In the rows, zero is written as 128.
Each path below is one point turned by a fixed rotation once a step. After each direction that follows a path, write how fast that rotation turns it, in degrees a step (0 if it stays still).
Each turn is a multiple of 5 degrees from 10 to 175, or 0.
Each row of a path follows its step; steps can be skipped.
Path 1:
step 0: [123 132 132 120 138 139 129 131 131 135 131 124 131 140 133 128 116 124
 131 129 126 121 121 123 117 135 120 127]
step 1: [113 123 131 121 121 127 123 127 122 128 129 143 124 134 128 120 119 123
 128 120 128 129 130 131 122 119 117 127]
step 2: [133 126 133 119 123 145 133 137 125 122 122 132 132 122 130 131 126 129
 126 117 124 140 127 129 120 129 122 137]
step 3: [125 117 135 129 124 133 130 135 123 134 136 131 119 115 123 137 118 129
 124 129 127 132 119 127 121 128 132 118]
step 4: [121 118 123 134 123 138 117 131 128 128 137 128 129 117 134 124 135 130
 133 131 125 127 117 126 128 138 119 135]
step 5: [128 127 125 136 140 134 131 121 127 136 128 131 124 130 139 128 130 117
 136 124 129 134 114 132 114 131 127 123]
step 6: [124 119 121 126 138 131 128 131 124 127 125 138 127 136 125 117 115 119
 126 133 127 126 125 115 125 134 118 131]
step 7: [121 128 137 120 124 139 120 139 128 124 126 127 128 142 139 128 119 122
 129 125 121 127 125 130 119 124 128 130]
step 8: [121 131 131 119 122 133 125 129 122 126 132 148 123 121 124 126 124 124
 124 119 124 143 123 128 129 124 128 126]
step 9: [132 124 133 116 134 141 127 138 123 127 131 125 125 112 131 131 128 138
 129 127 126 131 123 122 120 134 123 129]
step 10: [121 116 129 132 127 128 123 125 127 136 140 134 120 119 127 134 123 127
 137 128 129 121 117 133 116 127 131 131]
step 11: [126 120 122 136 132 141 125 122 125 131 131 127 135 128 128 120 135 120
 133 121 126 132 120 118 122 132 118 138]
[132 127 122 131 128 126 129 124 128 130 134 126 127 131 132 127 127 127
 128 129 128 127 125 125 126 129 126 129] -> 60
[128 126 125 125 123 125 129 126 128 127 127 134 130 128 124 126 126 129
 132 131 130 128 124 129 130 130 130 128] -> 160
[128 129 133 131 130 125 129 126 128 127 126 131 133 133 129 127 125 130
 128 130 123 129 128 127 128 126 124 128] -> 60
[131 124 131 127 129 126 130 128 137 126 131 129 129 129 128 125 130 128
 126 126 129 127 130 129 130 128 130 126] -> 0
[130 126 130 130 132 129 128 128 127 129 131 129 131 124 127 132 133 126
 132 134 129 127 125 129 130 125 127 129] -> 60
Path 2:
step 0: [120 124 135 133 123 134 124 127 136 126 139 121 131 127 125 128 121 123
 137 126 131 122 119 127 128 120 123 118]
step 1: [135 131 133 125 124 131 122 124 139 125 126 123 131 143 127 122 115 137
 125 129 128 122 121 130 126 121 125 127]
step 2: [126 133 127 124 128 128 125 121 133 132 127 135 133 129 122 125 129 131
 128 127 128 103 124 129 131 132 122 128]
step 3: [122 121 132 128 128 119 128 120 135 125 136 121 121 130 129 132 127 123
 115 127 132 113 128 123 128 130 133 128]
step 4: [118 130 134 131 133 127 130 126 139 127 129 125 132 144 123 130 132 127
 123 134 126 125 139 132 117 130 128 130]
step 5: [117 130 129 129 120 119 132 124 128 134 135 136 130 138 118 130 126 128
 133 124 135 124 139 129 129 122 123 123]
step 6: [117 126 129 120 117 127 135 122 134 127 133 125 122 127 138 130 119 136
 128 132 128 126 132 137 125 124 125 123]
step 7: [121 132 133 131 123 131 134 127 128 130 130 127 118 135 122 131 129 144
 131 130 121 124 120 136 126 136 125 132]
step 8: [130 134 123 128 122 113 129 120 124 133 121 130 120 133 125 134 127 135
 116 124 130 125 129 133 132 135 124 128]
step 9: [117 126 119 132 128 122 133 126 134 129 127 129 126 122 136 133 139 125
 120 128 125 128 131 138 126 140 124 123]
step 10: [123 119 129 141 126 125 133 132 132 133 131 126 118 135 123 136 133 126
 127 125 131 141 126 129 122 130 121 122]
step 11: [131 123 122 128 126 123 128 131 129 134 119 132 128 136 131 124 124 133
 128 131 126 138 134 138 129 124 113 120]
[131 131 127 129 130 130 124 129 128 131 126 128 128 137 124 128 128 131
 128 128 128 131 129 127 126 128 127 132] -> 115
[126 128 128 133 126 130 131 133 129 130 128 129 131 130 129 131 127 122
 125 130 127 130 132 126 130 127 129 126] -> 65
[129 128 125 124 129 127 127 128 131 124 126 126 130 131 135 126 126 129
 124 130 126 130 131 132 127 127 129 129] -> 145
Path 3:
step 0: [124 133 138 136 129 126 125 143 136 128 133 140 120 126 120 130 114 127
 123 130 130 131 125 132 134 136 121 126]
step 1: [132 118 138 130 131 123 134 134 124 120 123 128 128 125 127 132 124 126
 130 112 126 135 117 117 125 130 133 116]
step 2: [127 123 124 131 126 118 139 136 133 145 133 129 126 123 128 127 136 118
 128 125 118 141 129 127 135 135 131 131]
step 3: [117 130 131 131 140 125 121 129 141 127 133 131 124 128 127 124 130 123
 114 129 122 126 124 126 120 132 142 119]
step 4: [123 120 134 135 136 130 138 132 122 134 133 129 135 140 117 131 127 133
 118 131 131 131 114 121 134 132 122 124]
step 5: [129 129 124 133 127 120 125 148 130 138 121 134 136 130 129 125 119 137
 127 120 129 135 125 132 124 130 136 125]
step 6: [132 129 129 122 136 132 126 144 131 127 135 133 122 117 121 130 124 115
 118 123 130 137 127 119 126 133 121 127]
step 7: [125 118 135 131 123 124 132 127 140 126 130 131 130 124 124 135 123 127
 132 130 123 138 116 114 135 129 142 125]
step 8: [127 129 141 139 130 122 134 133 129 139 133 135 119 136 124 125 130 123
 125 124 122 134 131 138 133 138 133 119]
step 9: [124 125 129 124 142 121 136 136 129 126 124 125 136 129 129 123 133 122
 118 124 123 131 117 125 114 127 131 116]
step 10: [117 118 121 137 132 129 129 139 137 141 134 128 137 129 124 130 130 127
 122 130 133 135 122 126 133 136 125 139]
step 11: [123 132 131 136 134 124 117 140 133 126 132 139 125 124 124 130 114 139
 120 122 122 124 124 123 129 130 132 120]
[124 128 127 129 123 126 126 132 128 129 128 128 123 131 131 126 126 129
 128 130 129 129 129 132 127 131 131 132] -> 135
[127 128 127 127 128 125 126 128 131 124 124 128 131 126 131 128 126 132
 130 128 125 127 125 127 124 125 134 125] -> 175
[129 129 129 126 127 126 128 123 128 128 132 129 127 132 127 128 129 127
 128 128 122 132 133 123 126 128 131 129] -> 70
[127 128 127 129 132 129 128 131 130 128 131 125 133 135 126 128 127 130
 129 130 128 128 129 130 124 124 126 129] -> 65
Path 4:
step 0: [125 125 122 142 120 120 129 112 119 127 136 128 137 120 130 131 124 125
 127 131 127 129 136 125 134 126 132 127]
step 1: [136 125 138 140 135 118 124 123 127 125 133 132 131 123 126 123 130 126
 122 132 119 120 138 116 130 132 121 133]
step 2: [114 121 128 138 131 124 126 130 120 118 130 134 133 124 133 123 119 127
 118 136 128 133 138 127 128 125 128 138]
step 3: [126 129 129 139 127 121 122 124 129 128 122 131 139 121 138 130 126 126
 119 131 119 113 139 136 132 125 127 126]
step 4: [137 127 134 134 143 121 121 130 119 124 126 132 139 125 130 131 117 126
 130 129 120 132 134 130 132 119 125 137]
step 5: [131 122 134 135 125 127 131 134 117 124 129 128 141 116 139 133 121 134
 130 140 131 123 134 135 127 134 128 129]
step 6: [129 126 127 142 133 122 121 124 124 131 128 123 140 119 131 124 137 132
 138 129 129 123 134 133 139 122 127 138]
step 7: [135 120 138 134 135 122 122 125 114 112 126 130 126 114 125 123 128 134
 128 130 131 123 133 130 128 124 130 125]
step 8: [120 130 135 136 127 133 118 127 134 117 127 133 133 119 130 130 124 134
 135 141 134 121 138 127 134 124 127 134]
step 9: [125 124 127 129 129 115 128 125 124 117 122 127 134 120 129 134 128 119
 134 123 133 114 137 128 131 114 123 130]
step 10: [136 135 133 139 126 119 121 121 126 118 130 125 132 121 126 135 116 128
 134 136 130 134 136 126 130 124 123 120]
step 11: [129 132 129 130 130 120 136 123 124 123 137 130 135 119 136 132 127 131
 131 137 135 119 137 116 131 128 119 138]
[129 127 131 131 126 127 125 129 133 132 128 129 125 127 128 128 127 128
 130 130 127 127 131 131 129 133 127 122] -> 155
[134 128 125 128 129 128 127 132 127 130 125 129 125 125 127 126 131 120
 129 129 128 128 131 126 128 126 129 131] -> 135
[123 127 129 128 130 130 123 128 131 124 126 132 124 128 127 123 130 129
 123 128 128 125 129 129 128 126 129 128] -> 65
[121 126 127 129 124 127 129 132 129 129 127 126 131 128 130 126 130 124
 129 128 132 128 128 130 126 129 125 130] -> 115
